In the data rows, the value 128 means zero.
Some points, each followed by its number:
[123 138 132 163 136  67 119 186 107 103 139 116  84 132  68 130 123  83 103 139 163  88  94  77 141 150 134 142 132 142 131  83 156  87  89 151 110 149  89] 0
[120  96 125 158 153 126 114  93 134 152 145 137 146 107 152 114 107 133 107 156 131 150 112 181  87  82 133 106  96 157 184 134 110 159 153  95  95 107 140] 1
[172 133 109 166 115 168 101 139 147 109 107 105 158 103 131 194 159 143 137  97 138 148 134 146 109 122 110 183 166 136 121 159 102 146 156 160  99 141 169] 2
[141  98 186 116 120 153 118 176  84 159 134 164  99 152 125 151 106 135 120 162 111  62 138  66 159 141 150 222 149 167 107 122 167 148  77 167 191 167 133] 3
[184 112 159 149 177 161 132 163 105 131 158  52 123 181  88 127 126 118 136 128 101 122 118 143 110 122 117  80 120 105 146 113 145  97  53 167 177 107 128] 4
[135 104 182 134 117 199 121 127 173 157 148 184 111  97 170 141 110  96 124 118 119 112 137  92 179 108 186 153 128 114  98 153 119 119 159 125 113 131 190] 5
[169  87 181 126 141 174 107 138 138 162 133  99  87 102 132 182 148 161 128 157 154 128 166 125 182 153 129 192 162  83 115 150 164 103  81 148 113 125 188] 6
[135 156 139 112 164 117 158 173 123 126 151 128 160  95 133 130 143 121 106 109 121 121 115 186 136 133  85 115 137 143 166 110 121  78  79 113 159 111 102] 7
[112 101 126  99 122  53 103 104 178 153 106 164 183 107 123 107 158 136 115 184 177 164 161 130  93  98 115  92  79 164 115 156 140 166 216 108  91 136 103] 8
[108  66 144 195 155  75 115 125 171 215 184 158 145 136 137  58 141 140  82 200 126 137 172 121 129 158 110  39 146 144 129 126 125  72 203 110 102 132 145] 9
[100  99  95 126 162 195  97  98 141 194 125 177 203 100 165  97 128 147 158 127  74 118 121 104 147 140 128 108 120 142 163 121 117  18 142 111 138  91 161] 10
[115 107 181 135 107 112 101 136  97 106 117  98 105 128  72 155 135  75 100 126 152 111 127 116 164 139 101 123 162  91 136 158 135 140 101 192 157 165 163] 11
[ 76 106 122 160 147  95 136  88 189 110 166 105 127  94 125 133 162 119 121 180 145 120 194 167 154 166 124 119 118 147 137 194  88 161 149  66  92 127 124] 12
[132 214 171  58 105 120 162 188  52  69 101 154  96 163 137 220  71 169 162  29 173  97 142  91 160  99 169 206 148 103 128 122 167 227  86 204 150 146 108] 13
[128 160  83 125 171 139 196 121 182 147 109 130 167 108 137 135 120 137 143 110 105 160 123 161  77 114 113  94 111 123 103 132  98  42 112  84 107 109 152] 14
[ 99  68  95 140 184 146  93  57 233 197 160 146 211 122 180 143 164 132 111 166  96 157 131 150 110 129 135  92 124 127 112 169 140 111 156  83 103 147 179] 15
[173 136  71 119 171 156  89  89 163 184  82 172 182  96 135 101 105 128 159 115 132 189 118 122  64 135  96 114  71 101 127 153  90  49 142 116  82 100 187] 16
[ 91 118 182 115  84 102 135 192 120 100  84 100 114 187 168 125 100 111  78 122 119 105 125  90 103 129 157 163 156 160 105 134 146 153  98 130 163 182  49] 17
[133 130 125 133 160 148  86 116 204 167 118 153 179 148 186 117 193 158 101 136  88 136 136 135  94 161 171  96 127 169 157 127 111  69 124 120  90 128 141] 18
[146 106 167 133 104 149 125 181 134 100 133  60  93 133 132 216 120 100 166 110 182 113  96 154 137 146 116 149 173 113  81 129 127 200  78 202 122 186 154] 19
[124  59 131 118 112  94 125  97 171 155 127 171 155  92 126 121 107 117 162 160 127 101 138 107 107 100  97 109 110 115 103  92 129 144 195 129 114 127 143] 20
[152  88 173 129 147 148 129 143  95 112 160 143 171 130 132 156 115 184 127 104 115 145 175 101 158 174 134 178 124  92 115 180  92 136  78 143 110 141 175] 21
[115 131 167 136 111 107 106 170  73 137 100 102  87 138 105 166 133 146 135 131 180 106  98  99 168 134 191 194 182  98 151  83 134 133  54 167 245 168 115] 22
[109 122 136 144 122 149 134  98 118 151 121 180 129 118 133 153 163  92 147 112 135 137 113 124 136 121  96 109 133 179 111 126 146 146 129 147 122 110 139] 23
[101 171  76 120  88 117 147 127 111 109 125  92 106 189 119  46 115 131  88  95  60 106 100 157  75 100 142  61  89 172 156 111 124 124 138 169 140 136  49] 24
[121 136 151 142 150 119  80 150 192 146 151  67  85 130  33 189 130 101  87 151 151 106 120 170 162 143 102 153 104 127 102  87 144 175  91 179  84 158 128] 25
[156 118  95 119 168 137  97 132 116 178  92 102 164 124 138 149 104 142 150 163  63 162 115 123 146  83  84 152 115 154 132 130 108 113 192 176  63 135 165] 26
[134  62 185 103 147 151  86 120 177 169 130 128 110  90  93 147 150 168 134 157 154 119 173 144 176 130  93 175 107  27  93 188 126 168 157 151  47 180 221] 27
[163 148 109  99 121 145 111 123 137 168 112  79 188 205 133 119 164 136 139 115 143 150 124 135 119 150 170 134 111 153 136 167  96 141 104 166 134 190 190] 28
[ 77  89 108 104 144 124 144 112 154 115  93 154 162 114 159 121 101 121 125 142 122 132 148 102 158 158 145 117 162  65  77 111 152 150 135 160 169 144 101] 29
[ 80 154 120 159 184 103 135 195 119  83 196 109 101 127 132 107 106 154 139 128 157 105 136 125 114 122 115 155 163 149 160  76 160  63 107 113 182  80  71] 30
[142 130 127 135 166 121 133 171 118 109 108  68 121 164 100 180 149 139 175 141 127 103 132 142 150 168 111 172 141  85 123 153 152 141  64 186 181 162  80] 31
[147 155 142  97 129 131 119 132 127 123  94 120 100 139 143 169 109 109 138  89 105 159 161  98 125 115 154 123 162 142 120  84 162 125 116 105 141 129 136] 32
[150  65 113  98 107 107  95  92 156 142 152 127  83 108 143 123 133 180 135 130 180 153 141 153 163 163 129 171 128  96 131 177  99 184 152 133  83 121 166] 33
[111 101  92 115 145 140 201  60 124 149 160 186 151 111 152  93 135 111 119 112 104 127 116 154  74  83 110 104 119 156 122 151 126  66 241  74 171  45 125] 34
[117  92  94 182 157 102  84 115 202 168  99 174 148  85 129 117 158 167 114 190 108 152 173 130 182 102 100  84  62 129 153 151 103 123 195 100 140  66 146] 35
[133 173 132  91  91 135  73 104  95 143 126 116 115 130 128 132 132 127 112 115 137 108 134 166 106 117 122 163 174  65 111 113 143 149 141 126 117 141 122] 36
[177  89 152 123 100 171  41  84 170 117 145 108  77  75 146 155  93 172 152 100 117 159 177 146 145  59 134 154  97  80  78 178  91 165  94 131  76 131 191] 37
[186 105 166 133 119 113  99 189 150 123 107  63  93 147 110 157 116 107 104  83 139 123 171 143 185 118 129 238 158 101 100 171 153 204  28 181 119 139 116] 38
[117 201 103 133 153  91 151 115  29 133 145 111 115 134  88 125 140 130 131 136  74  97  99 115  62 139 154  93 142 155 192 108 161  46 103 105 189  32  92] 39
[121  66 168 146 134 139 101 109 183 169 147 153 146 109 127 140 139 122 127 196 190 145 127  92 223  86  84 181  96 125 108 150  81 135 134 167  92 119 174] 40
[111  89  29 219 160 121 135 119 104 147 157 169 131 110 171 111 163 103 106 169 112 145 142 136 110  95 176  20 129 150 148  91 170  14 156  58 156  66  59] 41
[136  84  59 221 202 178  72 107 159 199 175 143 170 104 184  75 137  79 100 227  70 177 152 150 118  97 119  64 117 131 141 148 138   5 129  76  91  88 179] 42
[ 93 121 106 109  82 106 122  79 108 176 145 160 181 106 128  87 122 147 121 150 125 168 141 192 118  67 148  72 116 127 126  91 148  90 169  82 109 125 111] 43
[ 59 105 144 135 129 132 100  77 176 150 203 157 144 160 167  84 163 139 117 138 174 132 146 108 177  93 132  99 120  75 140 148 125 160 199 130 132 164 114] 44
[ 85 102 181 106 123 109  96 171 145 106  82  81  93 139 105 181 139 141 103  84 150  73 117 121 227 115 133 203 184 135  59 171 171 210  70 190 148 165 108] 45
[124 154  91 131 155 175 139  94 111 128 168  85 195 120 137  88 144 136 140 162  91 144 115 120  88 105 135 141  55 152 164  72 156  40 119 115 131  93 100] 46
[102 157 176  90  77 134 131 209 125  79 111  96  77 172 106 132  95 127 109  74 163  98 128 125  94 103 122 102 174  97 169 120 126 222 139 156 200 192  84] 47
[138 137 135 133 138 109 136 124 147 174 136 160 188 141 108 162  97 118 144 159 146 131 128 118 149 142 123 173 176  94 118 169 109 151 124 132 124 119 159] 48
[177  71 120  85 124 199 124  78 104 114  89 153  86 146 164 129 103 191 102  73 132 139 145  59 135 115 117 203 156  97  72  99 126 178 118 144 122 155 187] 49
[113 154 129  87  50  87 157 199 115  93  94  47  82 174  76 172 110 130 171 112 151  81 130 165 114 130 128 188 160 110 147 101 126 234  90 162 163 158  67] 50
[147 164 143 119  91 132 106 144 119 111 142  64 110 155  84 181 110 133 133 102 127 110 146 174 171 169  86 204 130 108 162 117 134 168  51 128 156 160  89] 51
[136 101 118 115 175 128 154 129 161 147 196 104 168 129 157 149 157 138 112 205 141  75 171 109 167 175 129 143 150 135 149 138 116 127 101 158 108  92 203] 52
[ 91 168 105 112  63 113 144 164  79  23  53 125 134  84  86 117  81  77 122  54 126 108  77 124 130 110 186 155 164 112 151  79 172 164 138 110 202 106  87] 53
[186 175 135 110  98 138 136 140 104 149  92  77  68 128 138 114 118 157 130 113  96 120 121 143 159 123  84 176 136 104 101 145 127 188 108 151 114 169 107] 54
[109 137 140 202 180 133 112 173 162 130 189  73 171 101 103 160 118  91 144 196 140 128 112 122 160 158  84 108  97 129 132 132 137 113 121 120 119 151 141] 55
[113 120 132 149 180  94 140 126 216 132 197 125 130 122 163 111 158 121 127 157 160 177 161 130 141 155  89 123  94 158 157 159 128 164 158  97 117 135 151] 56
[165  86 142 139 137 181  80 160  74 139 130  91 130 130 187 137 106 122 178  95 105 159 169  82 196 131 131 179 186 114 134 135 102 132  92 167 121 168 148] 57
[139 145  73 133 164 137 133  91 171 150 128 122 204 130 125 109 124 167 137 154 117 145  96 140 104 128 105  50 121 173 154 125 109  81 168 138  68 128 153] 58
[155  78  99 125 146 189 123  88 120 138 127 160 105 129 208 116 117 148 118 125  37  95 128 119 132 121 101  96 129 141 115 143 134 152 175  69  99  89 127] 59
[105  95 177  74 176 134 187 129 116  80 150 121 179 140 120 138 164 122 116 172 136 108 132  84 169 206 173 160 163 115 142 141 144 119 129 104 155 136 161] 60
[182  64 193  75  90 124 137 138 132 160 124 175 149 103 130 202 106 118 180  90 129 159 167  99 180 121  91 210 102  82  89 196  93 187 165 127  88 124 186] 61
[160 174 157 142 148 146 147 162  83 101 136  91 118 128  97 145  65 141 149 116 109  85 115 103 166 124  84 184 135 111 141 129 118 144 117 176  88 125 138] 62
[101  99 102 203 159 147  70  77 186 186 116 100 146 142 121 119 189 131 107 213  85 122 131 156 163 118 110  76 139 120 137 185 170  88 147 129 138 119 130] 63
[121  90 132 121 125 158 130  85 211 117 122 120 184 153 165 138 124 157 118 135 101 164 172  86 116 155  87 137  99 127  96 153 128  98 142 123 106 168 174] 64
[148 142 163  61 122 141 128 118  64  99 119 128 136 121 135 107 148 122 148  81 200 108 138  88 135 141 180 166 160 152 142 167 120 177 144 154 182 153 107] 65
[119 127 132 104 162 126 114 112 148 167  98  83 130 145  92 151 112 113 141 141 104 128 146  94 104 165  80 109  76 123 121 162 107 100 134 142 102 134 181] 66
[ 97 101  86  87 116 163 150  99 149 118 127 186 183 114 146  99 140 160 123 148  78 185 119 106  90 162 147  76 113 161 110 155  79 143 204  45 116  80 140] 67
[150 166 198 105  79 115 156 159 142  59 115  91 107 162  75 195 106 102 106  61 184  68 108 143  91 110 136 172 117 106  78 130 147 205 124 176 161 149  66] 68
[111 112 161 143 131 126 126 183 117 104 130  88  83 148  92 139 117  93 111 124 117  84 159 103 174 170 135 139 126 126 147  81 137 142  66 146 141 137 103] 69
[118 159 154 121 131 117  54 162  81  81 102  73 112 164 136 191 123 130 113 172 111 105 100  74 171 165 142 175 166 130 131  83 167 137 104 161 209 137 108] 70
[153 117 151 172 157 159  62 140 187 155 150  92 105 122  96 168 120 150 150 170 170  93 180  90 182 163  86 169 185 139 120 154 157  88 108 180 143 187 169] 71
[121 133 167  86  67 109 143 159 103  81 133 148 111 153 108 189 145 161 124  62 176 128 172 126 159 171 124 203 144 105 136 118 126 205  55 177 162 152 116] 72
[142 194  49 117 145 104 162 156  96  68 119 113 102 184 128  83 109 120 125 109 159 128  99 177 106 133 129  81 191 170 168  35 135  67 135 144 161 114  57] 73
[110 137 166 139  89  61 124 203 125 114 141  82  36 120  23 161  99 120 151  97 164  56 138 120 226  93  80 110 157  78 106  93 122 208  93 163 106 150 122] 74
[ 97 129 133 134 144  74 150 119  90 133 117 164  93  97 109 159  79 102 143 127 115  95 140 131 128 110 152 188 136 104 119 104 124 134  98  97 128  87 126] 75
[179 155 167 132 125 168 153 169  63 111 103 125  92 149 110 143 103 105 156 101 123  81 134  81 161 178 139 133 152 101 122  69  90 121  57 194 131 134 140] 76
[153 157  74 125 179  98 141  62 100 165 152 150 134 116 113 105  44 112 133 135 103 165  81 145  77 102 105  95 103 132 140 143 130 116 171 147 119  81 142] 77
[165 171  96 151 137  86 112 162  81 104 128  83 124 168 107 124 138 133 137 171 150 102 109 133 114 171 132 117  87 142 188 115 145 107  73 134 138 118 142] 78
[169 198  87 157 125 136 157 162  66 117  84 100 167 120  59  92 110 163 142  96 123 117 127 174  57 124 110  60  94 184 134 101  80 127 109 138 121  88 113] 79
[119 160 135 122 130  92 156 167 121  99 153 139 130 136 117 119 148 115 108 142 130  84 119 133  75 133 114  64 132 169 157  35 156 102 111 190 139 101 108] 80
[186 124 131 121 101  84  99 151 111 124 103  88 127 161 156 109 128 148  98  88 128 141 134 116 122 126  97  80 118 159  94  73 125 134 189 151 135 115  62] 81
[137 128 170  96 100 149 119 183  79  84 159 117 107 144 110 182 105 141 136  97 142 110 146  99  89 139 131 184 196 106 111 153 132 181  96 159 138 163 112] 82
[166 152 141 150 138 110 138 170 129 130 164 113  91 152  81  81 100 100 152 116 121  94 139 150  80 168  67 134 128 121 182 120 140  71  78 164 108 160 143] 83
[103 137 200  20  76  91 147 129  93  63 107 133 153 168  82 202 110 180 190  37 185  69 145 119 134 104 174 184 103  93 134 155  66 244  66 158 110 185 144] 84
[122 167 115  86 159 146 169 117 103 117 115 114 145 155 150 119 161 115 183  90 108  85 131 106 100 127 119  86 126 115 143  93 163  92 104  91 121 109 100] 85
[131 132  95 171 160 140  97 106 168 155 156 108 136 106 143  58 121 109 164 189 122 175 115 136  90 115 126 130 110 140 146 148 111  78 136  86  92 143 139] 86
[133  92  75 157 145  77 129  94 137 122  91 149 138 129 184  42 164  92 103 154  59 123  55 112  86  75 102  71 129 176 170  68 144   2 150  76 164  80  38] 87
[126  65 120 155 128 106  76 132 189 170 156 165  97 126 109 103 112 184 110 137 136 129 159 162 173 104 117 186 112 101 131 201 123 169 138 138 108 191 147] 88
[114  89 221 106  79 113 184 170 112  92 117  99 103 159  93 153  81  78 100  95 116  86 131 131 129 121 134 149 147 119 121 106 139 174 116 161 132 150 108] 89
[ 72  77  86 156 180  97  74 125 214 184 130 162 193  81 127  99 133 113  98 187 132 146 151 193 146  90 115  83  97 139 119 202 101 110 111  73  78 127 122] 90
[154 177  89 139 124 149 135 175  98  92 119 133 137 120 133 117 112  43 144 129 116 131 151 165  88 146 141 100  90 143 141  98  83 111 109 139 129 114 139] 91
[134 157 141 150 124  81 108  87 130 107 140  99  96 170 102  88 120 132  75 121 107 132 119 180 107 124  80  95 111 132 123  94 134 140 163 135 134 124 107] 92
[133  50 159  95 119  81  98  87 148 118 145 185 131  67 146 157 101 147 127 119 122 110 177 101 175 109 119 201 158 112 124 172  94 205 142 123  83 162 198] 93
[100  80 162 189 166 144 119  65 132 170 146 149 167  53 161 109 121 106 128 184 123 130 165 128 167 139 130 123 141 100 129 138 169  95 125  79 114 105 180] 94
[160 103  84 127  92 149 131  96  92 131  44 181 142  70 140  97  95 133 144  94  97 149 131 192  80 120  98 123  84 138 114 120 114 121 163  35  93  48 109] 95
[124  88  51 170 184 156 121  48 179 172 149 195 178 153 140 125 153 108 101 130 131 182 173 130  94 145 173 130  79 121 122 180 105 114 175  74  97 155 149] 96
[144 115  79 150 193 162 164  83 114 187 132 178 106  74 163 143 143 168 163 174 116 105 139 138  96 129 118 134 111  83 128 102 123  49 140 101 141  84 154] 97
[130 124  61 168 175 126 122 139 189 115 186 145 206 131 109  60 163 106 121 145  99 196  95 124  49 109  87  54  82 124 158 163 125  51 172  94  77  79 117] 98
[ 75 103  72 145  90 137 120  98 120 118  79 155 159 118 170  91 126 152 120 104  79 140 114 110  74 100 166  52 102 140 118  78 173  56 172  98 144  81  75] 99
[124 175 111 106 106 130 144 149  77 124  69 146 111 146 139 142  87 122 157  83 112  95  96 103 121 139 151 114 176 152 119  98 156 170 116 146 172 203  74] 100
[109 196 178  19  49 107 188 167  73  62  81 136 128 169  93 186  75 127 142  40 154 108 129  85 152 147 173 180 156 114 120 114 140 223  46 195 135 165 103] 101
[136  43 129 137 164 204 124 120 132 160 139 154 160  99 147 126 151 141 118 186 120 148 164 124 161 116 144 119 158 112 181 161 136  64  92  96  80 131 178] 102
[147 202 133  81 166 115 146 145 105 160 129  89 134 137 150 121 147 146 144  99 163 136 172 148  94 141  96 115 128 157 132 165  96 113 115 151 136 166 143] 103
[137 168 129 161 133 139 130 171 101 101 107 176 110 145 136 128 152 138 137  80 109 115 118 135  80 104 139  86  93 157 117  77 197  93 135 111 178 102 131] 104
[117 194 131 134  81 115 123 188  90  92 140  95 107 155 110 118 111 119 146  92  97 122  95 133 123  82 154 106 136 102 121 103  95 133 181 126 176 150  50] 105
[ 87 124 141 171  80 126 112 106 174 153 135 137 100 158 167 135 135 155 118 144 112 118 118 129 108  84 175 112 122 102 126 137 150 121 185 130 160 149  72] 106
New points follow, each followed by the numbers of its three nearest points above, looking only along the 7 directions in which the numbered points spread most, nearest first.
[158 138 115 106 116 160  76  59 150 165  72 193 186  85 150 105 156 106 105  90  68 202  80 102 117 123  90 111  80 166  67 173  85 107 167 111 117 139 145] 59 16 26
[ 98 139 120 155 143 106 165 108 121  80 183 112 119  90  77 104 144 115  92 103 186 106 104 114 143 115 119 136 115 153 153 107 129 121 129 149 149 134 122] 7 80 0
[125  95 113 156 156 132 118  77 205 169 126 189 125  88 106 125 123 103 145 153 100 162  96 129 134 116 123 111 101 146 143 143 114  85 209 103  78 142 187] 35 1 90
[ 87 154 108 131 100 122 105 151 211  95  87  71 116 113 150 167 134 135 104 113 100 136 115  79 147 129 138  98 135 114 107 146 149 167 113 151 182 178  45] 17 106 81
[151 147 125 126 131 153 126 129 176 130 114 111 118  98 145 118 138 135 129  76  87 140  92 137 137 127 179 168 100 138 104 141 109 121 194  98 152 119 112] 23 36 32
[119 161 116 117  48  73 148 177 146  89  99 123  77 155 110 142  73 146 103  84 132 158 105 123  80 107 127 118 109 114 139 129 181 188 175 171 191 154  40] 105 47 81
[ 77  37 146 104  95  91 135  73 165 168 167 214 120 102  98 156 139 136 146 177 166  96 130  95 173 111 147 142 133  88 109 158 171 180 166 123 102 139 172] 93 40 20
[152  83 127 154 118 130 135 146 157 167 104  95  87 103  97 134 111 147  92 116 121 115 111 151 123 109 105 136 151 119 116 172 105 138 157 146 111 118 142] 36 2 23
[127 117 180  98 158 134 100 109 135 144  73 135  38 125 123 186  89 154 157 139 171 121 161 116 238 205 109 219 176  57 107 125 155  96  64 168 106 127 172] 6 57 3
[126 124  73 151 177 131 132  69 162 134 188 138 171 103 158 148 169  97 124 169  65 157 104 173 105 152  94  87  94 214 132 148 143  51 207  73  82 103 130] 98 58 86
[131 139 131  84 131 131 155 135  88 158 108 101  90 115 115 147 135 160 130  80 136 158 165 174 141  95 127 151 170 115 132 114 113 165  90 154 114 103 130] 36 62 32
[105 167 119 127 149  77 156 172 103  70 122  90 119 179 142 110 168  84 151  86  91 103 135 141  79 117 179 115 128 190 112  60 135  83 130 143 143  91  56] 73 80 104
[ 67 126 151 156  87  46 121 156 129 163 119 131 130 137  87 125 138 149 120 127 133 126 126 178  93 142 137  99 104 164 123 116 141 144 199 134 124 148  69] 92 81 106
[108 113 101  54 144 103 134  85 130 112 159 178 188 111 175 113 173 152  94 171 148 154 145 134  67 122 140  97 104 175 143 149 105 108 176 105  77 112 124] 67 96 43
[112 126 107 129 148 112 124 113 123 142 171 172 144 136 131 113 120 147 122 180 192  94 159 108 161 142 123 160  80 102 122 130  92 151 148 123  82 139 176] 48 12 33
[141 162 113 144 103 111 169 124  79 120 146 115  99 130  91  81  83 119 145 110  74 145  88 197  44 161  65  90  84 140 203 103 131  77 151 156 102 141 124] 79 91 77
[156 133 163 130 161 126 125 152 159 124 148  92 125 120 121 164  99  88 151 160 149  97 131 124 179 166 118 196 147  62 136 156 109 143  87 164 126 136 154] 11 6 48
[124  92 182 123 138 153  94 168 114 143 154 114 122 164 105 145 109 110 147 113 120  62 127 107 204  93  91 180 177 140 131 110 175 185 133 122 165 159 121] 11 3 69
[176 123  84 119 171 113 120  64 101 167 106 152 175 123 166 157 173 133 185 173 113 167 104 146  86 127 117 124 115 121 148 141 106  88 165  75 113 126 147] 14 16 58
[129  99  73 144 156 176 167  55 156 182 164 139 160  84 141 108 143 117  92 183 116 185 129 166  89 162 117  77 104 109 124 155 106  67 149 124  98 106 184] 86 58 96
[121  99 141 117 157 171  69 104 144 127 152 148  95  76 178 149 110 208 112 119 144 119 161 117 168 116 158 173 171 106 118 173 115 117  85 110 169 129 136] 5 29 57
[121  99 122 135 153 176 106  94 179 168 122 162 167 118 119 124 199 145 131 148 132 159 109 158 104 118  89 114 150 155 111 173 132 136 160 152 104 171 159] 64 96 18
[115 114 165  91 105 146 112 120 179 113 169 113 136 133 133 173 113 128  82 130 111 117 142 144 192 116 106 159 152 125 123 114 119 202 107 157 116 145 115] 11 36 33
[127 104 153 139 155 145 161 124 159 142 133 118 146  84 146 149 146 132 128 101 147 143 132 106 146 138 141 174 158 123 164 144 112 179 167 160 100 162 148] 48 33 21
[139 176 144 137 137 141 137 168 134  71 118  85 105 143 124 150 136 159 140  62 134 103 133  72 172 118 139 171 140 156 166 119 136 200  84 202 156 197 123] 82 51 31
[124 163 110 113 164 104 182 164  86  96 134 109 139 155 140  93 151  91 147  98 125 101  90 119  87 170 138 105 125 183 195  22 134  57 100 127 173  65  76] 39 73 80
[200 152  95  73 124 140 139 133 119 108 106 132 158 194 106 139 165 146 111 127 101 213 151 152  92 197 111 159 120 153 163 173 103 124 126 144  99 136 112] 103 28 66
[130 152 118 170 151 143 137 131 162 139 130 155 122 162 102  93 120 110 151 146 122 122 149 109 147 166 150 162 138 127 103 100 162 122 119 117  92  91 151] 23 7 48
[125 143 157 116  95  94 129 246 117  93 117 124  85 149 143 147 128 121 113 101 202  38 164 104 143 123 140 190 162  96  96 127 119 161  86 192 122  99  85] 89 82 51
[129  27  97 139 113 147 104 117 164 178 140 182 137  72 167 105 191 197 114 175  38 155 109 126 131  82 137 172 145 113  94 145 168  77 157 114 140 130 168] 59 5 94
[138 125  81 166 127 178 138 100  96 153 144 129 186 131 132  53 143 145 109 148 146 203 138 171  96 150 112  98 123 132 158 159  89  75 152  82 117  55 150] 14 58 86
[100 108 155 128 142 110 138 117 181 160 181 159 129 116 131 178 136 168 134 215 147 123 182 122 143 136 152 174  93  97  96 143 101 181 157 113  70 143 222] 40 33 48
[180 126 159  94 145 160 133 153 130 153 140 107 136 123  74 163 130 130 147 128 129 121 125 125 116 130 111 180 125 113 122 169 138  92 122 185 112 138 138] 2 66 62
[ 69  71 186 131 126  72 122 170 160 112 125 117 118 147  88 154 106 144 123 136 173 131 185  80 183 114 188 160  98 135 113 141 119 207  92 175 142 174 154] 11 45 72
[143  90 132 100  63 154 159 139  98 113  95 197 139 131 154 103 130 143 108 122 118 147  88 159  96  95 153  68 114 182 145 109 168 144 192  85 175 114  98] 99 43 104
[158 127 116 182 162  99 158 100  64 163 203 135 149  80 120 140  90  98 138 187 118 132 145 130 113 130  99 121 120  93 142 123 128 104 150 101  85  83 137] 97 77 7
[111 129 152 161 156  82 112 104  78 158 164 142  87 131 121 129 158 134 137 137 184 107 154 122 171 152 154 144  93 134 158 103 160 152 105 102 101 164 148] 48 11 23
[104 153  52 123 106 124 141 110  81 130 139 137  70 133 131  91  95 102 121 100  96 110  80 109 115 101 128 114 165 105 117  69 156 122 143  70 133 125  70] 104 105 81
[172 168 141  89 152  95 183 133 146 117 192  85 187 148 140 138 136 142 160 152 152 159 124  92  65 184 110 158  93 152 159 161 127  92  87 160 141 106 170] 103 66 78
[149  50 152 119 181 156  98  79 169 195 105 159 114  94 147 207 153 194 128 125 108 142 140 140 235 133 106 151 149  86 121 156  97 204 168 101  74 163 204] 27 93 40
[123 124 131 135 123 127 182 119  98 126 118 159  90 135 140  91 122  96  99  84 103 109  95 183 111  86 138 119 113 151 130  88 162  68 144  82 151  87  68] 104 99 85
[116 135 157  99 100  74 144 162  78 100  85 132 129 157 156 122 118 110 132  87 135  79 132 133 133 130 122 151 128 122 128  81 130 165 120 174 134 151  95] 89 100 105
[120 195  91 152  89 119  56 149 110 109 106  96 113 116 139  80 172 105 109 115 112 122 102 164  68  90 128  85 165 131 126 145 116  97 138 129 142 144  66] 81 24 92
[149 208 153 157 139 141 131 163 126  75  95  49 157 130 130 103  94 157 142 164 134 103  62 129  87 130 140  99 159 210 136  87 137  97 124 136 156 136  35] 73 80 24
[ 86 141 154 136 153 197 148 103 138 135  96  97 173 156 170 142 195 144 121 188 141 173 123 100 160 138 151 124 132 150 120 122 128  73 123 127 138 109 119] 18 64 23
[ 89 148 160  85  91 130 131 209 105  68 150  60  82 163 135 164  80 134 134  95 150 102 162 103 134 138 138 196 153 101 149  70 164 155  60 195 156 155  66] 22 82 89
[168 133 230  53 118 143 178 181 135 108 124  86  97 119  85 180 144 129 107 135 195 144 158 125 170 157  47 182 136 102 102 183  92 182  48 164 133 157 140] 19 38 51
[179 199 137 135 108 181 105 112 126 155 114  98  96 103 148 121 127 140 124  96  99 157  67 148  96  74 123  85 174 151 142 105 115 142 171 113  89 127 125] 81 36 26
[180 125 119 101  73 115 106  81  99  96 129 110 149 111 156  65 138 107 117  96 123 162 128 162  69 109 112  87  74 146 112  81  85 118 166  86 139  87 145] 77 43 95
[122 185 130 129  72 126 166 101 116 130 118 127 100 142 140  98 119 114 149 105 117 114  87 145 116 108 113  86 148 125 135 161 123 134 162 161 110 119 109] 81 36 92
[117 154 149 122  93  89 112 166 132  78 100 125 124 149 119 147 116  97 134  66 144 103 138 130 161 143 108 123 158  76 104 114 132 212  62 157 160 136 126] 89 82 68
[137 173 153 137  67 164 123 131  92 114 106 117 135 126 145 125 120 100 122  92  47 158 129 115 127 105 136 106 118 207  97 104 133  60 105 149 167 115 101] 104 32 85
[100  86  54 163 118  98 153 104 147 123 149 184 167 121 114  47 137 118 121 110 116 114  70 153  89 142 167  72 102 178 142 134 118 105 171 121 131  89 120] 43 34 1
[187 151 172 142 179 172 103 132 148 151  94 122 129 102 187 172  93 153 136 119 149 186 129 129 142 132 106 120 172  85 120 137  94 121  93 130 119 128 152] 2 26 57
[ 87 100 153 153 149 153 117 148 180 169 141 148 143 128 144  84 138 162 116 199  98 107 129 109 165 129 119 154 157 118 128 117 164 126 164 123 147 157 156] 29 44 63
[123 149 100  87  93 146 151 166  80 106 107 131 110 103 128  69 119  99  95  68 121 111  85 125 109 135 121 131 162 162 155 111 148 134 162 124 176 134 113] 104 105 100
[136 139 159 159 110 110  69 141 156 124 101 113  40 166 131 169 110 103 130 131 124 137 147 136 233 102 132 155 134 144  98 115 128 185 112 144 151 165 145] 11 38 45
[ 94 151  90 150  61 127 126 141  82 131 140 192 123 149 140 116  79 114  84 119 127  70 104 124 133 161 143  68  89 147  99  33 162 102 111  75 156 112  81] 104 80 30
[126  98 171 122 195 171  81 160 123 168 139 110 128  95 104 164  85 163 187 136 107 122 149  71 196 186 122 147 144  94 150 160 118  87  69 125 122  93 155] 6 21 52
[116 117 192 108 121 159  59 173 146 105  97 121  81  81  90 171 109 153 109 125 124 155 126 121 222  84 136 182 164 121 160 128 129 196 102 192 118 138 154] 38 11 19
[109  64 148 106 158 153  93  44 101 168 141 192 181  85 141 145 168 133 127 124 151 139 115 107 182  98 143 174 113  96  99 135 141 165 169  72 143 137 190] 5 93 20
[131  79 191 195 115 181  57 141 132 107 100 127  49 135 113 157 106 174 107 132  92 125 153 142 208 119 136 211 212 131 130  99 190 134  71 104 159 181 133] 3 57 70
[140 138  70 118 162 171 169 148 114 134 190  67 152 149 138  82 200 126 155  53 120 165 124 127  88 206 141  39 144 155 133 144 102  40 111 160  97  70 103] 46 14 85
